Rotation paths and how fast each direction turns (deg/step):
Each turn is a multiple of 5 degrees from 10 to 175, or 0.
Each row of a path follows its step; steps can be skipped.

step 8: [ 3.81,  5.90, -2.24,  0.35,  0.34, -3.29, -2.14, -0.14,  3.50,  0.17,
  4.11, -2.80, -1.84, -0.42, -1.81, -1.88, -1.25,  1.85,  0.79,  1.25,
 -1.58,  2.24,  0.63, -0.66,  1.48, -3.09, -1.73, -1.34, -0.42, -3.46,
  1.55,  1.76,  0.03, -0.12, -0.49,  3.23,  0.04, -0.68,  0.01,  2.72,
 -1.87, -1.43,  3.69,  0.66]
step 9: [ 2.56,  2.27, -0.62, -1.60,  1.23, -3.13, -2.47,  1.23,  2.86,  1.43,
 -1.74,  3.55,  1.02, -0.11,  3.63, -2.30, -2.89, -0.66,  2.02, -4.35,
 -2.04,  0.02, -1.53, -4.76,  0.42,  0.73,  0.05,  0.53, -1.80, -0.37,
 -0.25,  0.99,  0.48,  3.47,  2.06, -1.18,  3.49,  1.48,  3.17, -1.05,
 -3.04,  1.83,  1.25,  0.84]
step 12: [ 0.75, -0.99, -4.35,  0.53, -0.18, -2.94,  1.69,  0.93,  1.53,  2.15,
  1.52,  0.32, -1.08, -0.13, -0.14,  1.90, -0.79,  3.71,  1.49, -0.41,
  3.15,  0.15, -0.97,  1.53, -1.40, -1.44, -1.60, -2.02, -3.23, -1.62,
 -0.74,  4.70,  1.39,  2.05,  0.89, -0.54,  0.99,  1.80,  3.45, -3.99,
 -4.80,  3.75,  0.19, -2.04]
step 14: [ 0.52,  1.83, -2.60,  0.56,  2.36,  1.39, -3.64,  1.56,  0.91,  0.48,
  0.32, -0.26, -1.28,  1.32,  1.92, -0.36,  1.08,  3.08,  1.81, -1.11,
  1.54,  3.01,  3.54, -2.57,  3.07, -2.12, -0.69, -3.39,  0.74, -1.74,
 -0.03,  1.39, -0.77,  0.87, -0.09,  3.41,  3.27,  0.81, -1.51,  4.07,
 -3.42,  1.06,  0.41,  4.86]
step 15: [ 4.23,  3.70, -1.85,  1.12, -2.93, -1.54, -0.47, -1.39,  1.96,  2.09,
 -2.36,  1.72, -0.69, -0.97,  0.49, -0.83, -2.29,  0.45, -1.95, -1.32,
  2.08,  0.17, -1.01, -2.61, -1.39,  0.08, -0.66,  1.20,  0.22, -2.59,
  1.49,  1.88,  2.05,  5.90,  0.51, -0.70, -0.10,  0.08,  2.49,  0.81,
 -2.13,  0.65, -5.68,  2.73]
step 24: [ 1.03,  1.40, -0.88, -0.45,  0.16, -0.87, -2.58, -1.96,  1.24,  3.04,
 -1.05, -2.63, -2.71, -1.09, -1.44,  1.20, -0.87,  1.80,  1.83,  1.10,
 -0.53,  2.36,  0.18,  0.91, -3.62, -0.68,  4.30, -1.73, -0.50, -2.30,
  0.11,  4.21,  2.26,  2.21,  2.66,  2.00, -2.37, -3.42,  0.57, -0.40,
 -4.00,  0.28,  3.29,  4.14]
step 25: [ 2.33,  1.97, -2.68, -1.57,  1.14,  2.04, -4.75, -3.25,  1.61, -1.80,
 -2.57,  1.59, -1.90,  2.75,  1.22, -1.71,  0.82,  0.76, -2.52, -4.78,
 -2.21, -1.98, -0.53, -4.62,  0.15, -1.28, -0.64, -2.97,  1.44, -0.80,
 -2.76,  2.57, -0.87,  2.12, -0.76,  0.59,  1.20, -2.26,  0.24,  3.50,
 -2.07,  0.80,  1.60, -0.06]
Directions:
[-0.45, -0.08,  0.81, -0.43, -1.49,  0.29,  0.22, -0.90, -1.18,  0.04,
  0.13,  0.20, -0.63, -1.18, -0.59, -0.05,  0.35, -0.40,  0.61, -0.30,
 -0.08, -0.64, -0.10,  0.54, -0.11, -0.20,  0.85,  0.17, -0.70, -0.21,
 -1.11, -0.12, -0.34, -1.49, -0.34, -0.46, -0.21,  0.32,  1.12, -0.24,
 -1.45,  0.82, -0.17,  0.52] | 60
[ 0.05, -0.48,  0.42,  0.40,  0.21,  1.21,  0.73, -1.46,  0.22,  0.12,
 -0.24, -0.59, -0.61,  0.77, -0.21, -0.23, -0.44,  0.85, -0.42,  0.08,
  0.18, -0.57, -1.02, -0.27, -1.62,  0.52,  0.81,  0.14,  0.40,  0.26,
 -1.00,  0.64, -0.97,  0.41, -0.20, -0.14,  0.23,  0.44, -1.35,  0.08,
  0.53, -0.01,  0.56,  1.08] | 10
[-0.53,  0.44,  0.64, -0.14, -0.45,  0.84, -0.02,  0.61,  0.71,  0.27,
 -0.93,  0.00,  0.15, -0.96,  0.51,  0.66, -0.86,  0.31, -0.09, -0.18,
 -2.27, -0.81,  0.07, -0.07,  1.05,  0.64, -0.64, -1.02,  0.75,  0.52,
 -0.73,  0.24, -0.84,  0.32, -0.35, -0.76,  0.83,  0.17,  0.25,  0.35,
  0.21, -0.08,  0.13, -0.50] | 155
[ 0.16, -0.10, -0.15, -0.70,  0.92, -1.38,  0.24,  0.88, -0.01, -0.36,
 -0.78,  0.56, -0.05, -0.50, -0.76, -0.45, -0.76,  0.56,  0.08, -0.17,
 -0.31, -0.13,  0.33,  0.41, -0.40,  0.87,  1.01,  0.04, -1.26, -0.16,
 -0.75, -0.04,  0.33,  0.38,  0.16, -0.70, -0.18, -0.63, -0.04, -0.77,
 -0.09, -0.42,  2.33, -0.11] | 95
[-0.08,  0.37, -0.65,  0.17,  0.09,  0.77,  0.79,  0.30, -1.06,  0.43,
 -0.62,  0.23,  0.44,  1.21, -1.85, -0.79,  0.19, -0.21, -1.24, -0.70,
 -0.33, -0.18,  0.99,  0.27, -0.17,  0.39, -0.68,  0.02,  0.43, -0.49,
  0.33, -0.44, -0.37,  0.43, -0.33, -1.36, -0.23, -0.43, -0.10, -0.87,
 -0.21,  0.94, -0.84, -0.29] | 70
[-0.04, -0.76,  0.43, -0.25, -0.78, -0.66,  1.16, -0.31,  1.12,  0.64,
 -1.17, -0.13, -0.05, -0.04, -0.50,  0.92, -0.50, -0.37,  0.52,  0.61,
 -0.56,  0.33, -0.51,  0.31,  0.04, -0.51,  0.47, -0.24,  1.38, -0.66,
  0.34, -0.95,  0.67,  0.47, -0.06,  0.50, -1.91, -0.49,  0.03, -0.81,
  0.18,  0.27, -0.20,  0.52] | 130
